rotation steps, each row followed by its count of steps:
The counts run from 0 to 316.
[184 135 146  90  85 156 106 113 140 112 125 133 121 136  78 113 107 142
  91 138 159 135 175 138 127 109 134 152 132 110 134  92 118  59 151 126
 162 122 152  65 149 114 135 164 160 144 135 159 140 107 121 180 146 179
 119  97 149 107 121 121 101 153 134  93 166 137 130 122 185 132 118  96
 107 100 139 133 190  65  80 152 149 123 131]	219
[119 139 102 185 156 120 162 112 123 203 144 171 136 153 152 150 108 108
  93 112 133 128 112 131 126 149 141 142 142 109 108 138 116 140 142 169
 138  92 176 117 162 111 147 152  87 103 132 128 122 123 134 116 145 117
 134  87 137 152 151  80 124 161 130  93 147 177 149 181  95 123 107 120
  83 127 158 186 109 170 150 132  82 109 138]	140
[126  90 124 162 159 108 163 139  86 144 117 133 158 148 179 140 150 135
 138 116 166 165 147 119  82 143 135 146 148 137 122 183 146 125  99 141
 183 131 166 140 113 110 156  86  99 186 172 141 164 112 110 111 105 146
 127  82 140 148 158 122  72 155 143 115 157 131 130 133  71  95 143 124
 168  88 116 123 124 169 165 138 134 130 165]	165
[ 78 127 126 167 143 157 116 115 110 224 141 182 103 147 188 116 108 112
 143  99 137 130 126 142 118 137  80 119 110 106 107 126 111 109 169  98
 157 115 131 145 136 111 156 140 107 160 107 134 108 104 148  86 155  92
 153  76 130 109 154 104 141 153 107 121 148 141 140 143  88 132 153 129
 113  80 131 151 148 161 134 110 113 135 157]	50
[151 123 144  75  97 105 149 115 128 151  91 161 114 119 161 128 171 131
 143 104 171 148 124 125 114 121 104 144 146 137 159 135 127  94 140 111
 176 175 105  96 155 109 120 128 152 211 158 124 126 129 114 104 132 169
 139 123 169 129 119 104  98 157 160 140 139 132 148 121  82 161 125  80
 177 111 102 104 193  87 132 190 152 138 142]	195
[112 123 114  97 168  80 134 108 107 210 151 172 114 145 124 119 136 116
 123 113 130 134 119 141 112 102  92 105 125 125 130 122 138 135 184 148
 133 153 119 117 128  95 143 129 106 162  95 109 121 128 149 110 156  76
 110 161 109 141 119 113 134 126 131 129 152 205 198 172  71 143  77  99
 127  78 120 119 168 104 119 162 130 142 159]	203
[108 117 124  93 105 133 131 122 155 173 142 139  97 142 123 138 141 110
 100  88 161 131 135 131 140 101 121 162 133 116 149 120 134  74 201 109
 145 149 108 114 190 122 136 164 116 156 123 122  93 141 164 113 133 130
 153 152 125 124 141 103 103 154 170 135 122 170 200 141  87 172  71  93
 130 106  98 141 170  86 118 149 131 126 145]	112
[121 146 118 159 105  96 160 130  85 166 135 163 119 151 156 146 118 127
 142 109 158 136 125 141  58 109 101 120 159 125 127 171 133 161 118 142
 153 145 133 145 103  68 129  56 149 149 114 158 150 114  82  99 115 120
 109  74 155 132 139  96  72 138 107 139 140 152 141 175  68 141 138 101
 149  96 122 129 117 132 145 143 150 117 170]	163
[ 96 117  83 154 169 139 138  86 115 159 113 176 160 120 178 112  98 107
  93 140 176 139 121 148 143 163 109 133 131 116 102 138 139 170 126 133
 150 106 148  95 131 116 139 123 100 147 147 119 131 105 112 152 167 146
 141  43 146 173 157 109 157 163 122  71 142 161  94 156 101 140 153 103
 137 109 123 160 141 178 126 135  97 116 110]	231
[129 119 103  82 113 132  96  83 155 144 134 137 113 110  85  78 135 135
  84 121 161 139 172 138 153 115  72 108 164 119 123  90 139 136 143 111
 135 130 103  64 133 122 150 170 138 146 112 141 110 115 123 157 155 151
 118 109 135 147 114 139 157 146 145 107 160 165 134 107 142 159 154  84
 117 112 108 125 185  90  60 159 131 120  93]	302
[128 157  96 166 162  97 149  92 111 174 142 203 135 151 147 152  97 118
  91 150 148 115  96 156 120 128 154 152 132 115  87 120 132 130 150 186
 125  93 181 108 145 110 154 151 103  88  99 123 128 117 139 117 156 122
 107  75 138 154 132  89 143 157 114  67 135 166 144 184 117 119  97 110
  78 103 150 154 116 147 125 142 115 118 136]	139
[142 142 165 201 103 160 141 125 128 174 104 171  83 143 156 166 102 132
 124 100 129 130 124 111 132 137 128 107 112  71 116 128 112 116 156 158
 151 113 147 133 160  90 139 137 129 129 133 145  97  96  77 110 134 147
 173  75 176  99 167  69 110 149 120 102 152 139 126 140 121 153  98 114
 103 117 157 174 142 135 157 125 121  89 144]	223
[184 119 113 119 110 128 158 104 127  80 103 117 140  92 149 133 133 156
  86 133 162 150 159 105 177 166 135  89 149  69 131 153 146 140 116 156
 144 167 132  75 129 136 149 120 127 164 169 159 160 159  67 138 118 179
 149  73 152 160 166 106 129 168 136 102 152 129 125 121 153 127 125  85
 135 119 134 111 153 124 117 141 154 105 120]	189
[148 118 147 107 118  61 114 112 138 149 124 104 157 132  84 113 106 143
 114 167 128 161 159 123 111 121  97 132 144  83 135 162 122 111 121 109
 180 163 124  97 100 102 163  92 123 183 131 118 178 108 118 132 108 157
  77 132 147 140 103 155  62 105 138 114 136 154 175 146 137 119 115 116
 128  69 158 111 163  92 102 150 196 133 133]	95
[ 95  63  93 121 169 156 119 134 136 138 198 115 140 145 142 116  90 103
 101  95 164 103 158 130 110 134 128 173 142 152 112 130 115  72 178 143
 130  88 137 119 132 124 137 157 117 137 126 128 110 100 148 171 130  95
 122 126  87 109 186 137  86 153 137 130 141 163 168 145  95 121 124 137
 152  77 111 162 123 146 156 130  73 136 171]	143
[172 128 124 102 146 117 174 123 134 102 109 142 147 126 151 131 167 134
  86 137 172 149 118 126 175 161 177 142 154 138 123 127 134  99 129 164
 135 143 162  82 167 152 159 160 109 135 185 135 140 157 149 122 115 177
 119 109 152 168 142  98 138 172 182  85 138 141 144 149 132 111 100  99
 137 135 122 103 146 121 147 188 125 155 129]	106
[122 130 123 158 150 111 104 139 111 162 178 136 107 155  65 154  98 154
 134 143 114 106 142 120  99 101  88 132 170 127 118 105 114 124 172 170
 149 100 133 122 117  99 144 140 164 120  64 159 123  91 137 141 126 122
  82 166 123 107 138 124  70 111 121 132 137 170 187 123 125 161 118  95
 137  78 136 153 133  92  91 144 179 138 114]	244
[145 131 159 158 152 138 141 169 124 191 126 111 117 102 141 129 118 170
 157 132  83 160 152 126 107 146  68 109 143  82 105 157 115 131 126 111
 142 141 102 147 123  95 193 126 126 168 111 139 126  67 106  55  79 109
 124 143 135  89 146 158 101 129 119 137 134 142 180  97 138 146 154 147
 135  65 141 139 121 112 145 117 193 152 120]	92
[119 130  88 116 128 115 183  88 107 115 109 166 150 150 147 125 105 130
  77 120 189 140 148 168 106 117 160 169 131 139  94 146 133 138 117 154
 140 141 140  94  98  75 149 117  88 153 142 145 149 108 116 124 157 150
 124  32 175 148 118 104 123 180 130  56 144 140 124 149 114 135 121 116
 144 135 100 123 142 140 115 128 133 112 151]	229
[174 123  99  64 136  91 181  92  97 111 128 157 153 109 173 112 108 118
 109 130 182 122 121 156 134 115 134 109 143 106 110 152 136 154 136 143
 135 191 149  66 119 100 141 100 134 172 164 136 157 154  99 127 124 134
 125  80 138 170 129 124 130 167 142  85 146 136 146 164 123 134 103 108
 127 101 109  79 161 129 131 148 161 143 159]	14
[143 102  99 159 193 124 117 122 120 155 129 118 142  97 134 122 115 162
 103 158 121 136 150 116 158 162  66  70 160  77 118 173 158 190 132 154
 115 120 118 107  99 136 173 120 109 143 123 139 129 125  94 136 122 124
 122 139  95 177 180 152 133 135 141 107 152 171 156 112 127 125 131 104
 127  65 138 149 130 154 122 122 142 135  99]	273
[111 103  95 131 132 192  97 116 160 173 178 127 128  85 122  95 105 147
 118 111 144 110 151 105 154 157  72  95 183 115  97 111 105 146 136 127
 119  81 148 105 165 137 169 171 169  96 128 179  94 114  99 167 123 154
 145  83  84 109 180 133 145 170 138 130 157 131 128 110 150 133 156 120
  96  98 120 173 132 135  90 106 120 124  99]	150
[111 119 160 178 103 185 131 134 124 185 103 152 103 144 169 161  86 110
 121 107 143 135 136 115 117 131 120 126 109  78 127 135 118  96 150 136
 192 116 127 146 137  95 131 132 126 156 130 137  97  88  97 126 131 132
 174  67 173  86 166  75  77 136 118 131 153 137 131 152 113 149 107 121
 105  95 140 191 155 151 150 126 106  95 153]	224
[ 98  84  85 131 143 184 141 150 111 142 128 113 156 106 180 112 147 118
 137 118 177 163 176 121 164 159 105 134 185 146 120 182  98 124 129 100
 140 137 109 121 158 142 174 146 101 164 153 152 125 125 144  91 103 145
 149  89 114 137 177 141 120 171 168 121 125 120 157 117  97 135 178 122
 183  95  76 128 111 141 136 107 130 145 124]	83
[129 134 160 165 116 130 144 162 117 160 134 129 110 161  86 165  86 139
 145 101 141 123 123  98 100  96 143 160 150 126 133 122  86 108 146 154
 175 103 166 120 160  89 121 138 175 121 120 153 114  90 128 131  99 137
 115 137 170  77 141  87  60 136 159 154 124 143 167 157 106 152  82 102
 143 104 137 169 137 124 125 157 166 119 122]	70
[119  97 125  92 163 125 115 141 122 201 120 132 153  98 185  96 117 103
 125  89 152 138 122 115 139 144  64 129 160 128 147 146 145 149 141  95
 132 130  99 105 156 133 121 117 141 186 145  82  85  91 138 118 141 110
 144 137 120 128 169 123 138 147 171 149 143 159 155 141  59 174 122 122
 159  86 114 147 166 146 172 184 115 151 130]	19
[ 96 103  70 101 157 114 121  87 106 133 143 139 154 145 106 112  90 112
  69 151 163 143 191 170 108 101 122 153 136 139  96 131 125 122 159 112
 140 122 110  91  96  89 156 129  81 175  97 123 143  87 148 132 165 100
 103  99 134 137 114 151 109 135 123  72 135 160 143 127 123 139 127 112
 152  89  95 134 145 129 101 121 143 134 138]	54
[164 157 153 179  93 154 144 111 117 148 113 180  74 141 151 169  80 151
  88 115 135 124 123 137 140 136 139 105 137  88  92 113 119 131 159 172
 156 132 153 108 161  84 148 147 150 114 103 169 121 116  79 126 144 149
 153  71 173 113 148  72 129 162 105  89 159 134 131 155 152 158 115  95
  91 118 146 158 142 112 132 136 137 111 139]	222
[165 120 161  87  82 166  90 130 166 120 133  86 121 128  77  99 103 129
  86 104 135 149 167 115 127 125 145 162 130 118 155  89 113  54 133 126
 170 123 140 100 141 128 146 169 142 144 163 142 136  80 117 165 116 166
 108  79 157  91 133 120  89 150 154 122 156 135 123 119 165 121 124 108
  91 107 144 136 177  92 102 154 148 116 134]	218
[169 100  96  51 127  95 156 115 106 106 116 129 165 122 156 116 116 109
 115 132 187 150 138 151 139 118 132 140 130 109 131 156 137 116 141 124
 166 192 129  83 117 104 135  98 144 204 176 125 157 137 114 149 124 136
 120  83 135 152 128 139 110 167 137 110 140 128 150 169 119 132  88  97
 135  97 111  87 160 141 133 136 169 113 174]	13
[149 126 111 135 137 114 123 118 131 111 157 128 101 139 126 160 135 160
  78 137 108 125 178 163  92 136 140 125 155  84 121 140 136  82 202 163
 134 126 116 126 121 110 152 129 118 131 100 120 163 100 109 114 130 129
  89 163 115 135 135 115  75 106 105 107 154 163 203 142 151 127 133  88
 143  72 145 114 142  63 164 162 151 148 155]	31
[137 151 145 166 141 153 119 135 126 189 116 153  60 101 131 121 142 170
 111 110 117 156 142 131 144 145  61  86 153 107 117 118 137 178 160 149
 129 112 104 129 150  88 165 164 119 118  81 165  90  73  92  79 142 137
 133 120 153 130 152  98 158 134 119 120 161 160 126  88 124 164 164 107
 124 107 127 162 148  83 121 162 139 132  99]	305
[170 144 126 135  92 140 165 120 134 130 140 160  73 119 140 161 121 151
  87  74 139  93 122 138 139 117 143 110 150 125 137 133 141 129 162 202
 110 112 132 120 142  89 115 126 171 105 119 158 111 106  71 147 144 142
 115  91 150 125 160  85 108 168 123 129 163 145 133 162 119 160 108  90
 139 119 122 137 145  99 168 190 116 110 148]	39
[143 116  92  84 130 117 138  92 156 154 146 142 163 126 150 100  56  89
  83 108 132 113 111 152 164 119 145 141  96  76 109 129 110 112 134 117
 116 140 156  67 144 104 135 143 128 125 155  91 113 113 136 154 140 101
 135  85 125 114 147 140 138 162 151  93 136 147 158 196 129 151  70 134
  59 117 151 152 155 161 140 126 115 130 148]	292
[152 106 183 110 134 103 132 148 111 165 128 137 132 165 116 114 115 121
 121 113 140 174 124 133  97 117 145 200 112 135 123 107 117  63 121 128
 184 122 168 127 129 115 156 158 109 170 164 123 122  56 165 135 144 118
 106 119 198  85 121 111  94 134 159 107 157 133 124 137  85 114 118 142
 121 104 135 129 182 123 136 163 138 142 144]	135
[166 145 163 100 107  85 139 130 119 185 144 173  93 147 135 155 126 118
 135  97 132 104  91 137 106 129 124 139 144 114 139 120 102  76 182 159
 145 153 158 129 176 106 131 133 163 146 139 115 126 143 113 112 115 140
 116 137 145 123 116  79  96 141 144 142 145 155 193 188 100 128  79  89
 101 105 155 117 169  95 160 177 138 147 172]	286
[ 97 121  58 169 152 108 139  82 142 174 163 158 126 131 106 106 133 123
  89 125 131 141 154 143 117 141 101  89 168 121  95 149 170 197 112 160
 120 103 151 116 109 121 172 129  99 108 101 141 153 103  87 105 154 124
 114  73 122 178 147 121 148 149 121  89 168 185 121 137 108 116 165 101
  99 101 144 163 102 141 108 134 115 112 115]	57
[124 131 117 122  90 182 112 137 133 135 133 112 100 130  87 134 116 140
 142  88 157 129 164 118 110 106 107 137 157 149 148 116 105 104 159 113
 145 120  73 111 152  84 139 145 163 127  72 196 101  67 111 128 117 156
 124 126 159 105 165 130  73 148 129 136 123 143 170 107 138 187 135 108
 160 111  86 165 133  78  83 155 171 127 117]	153
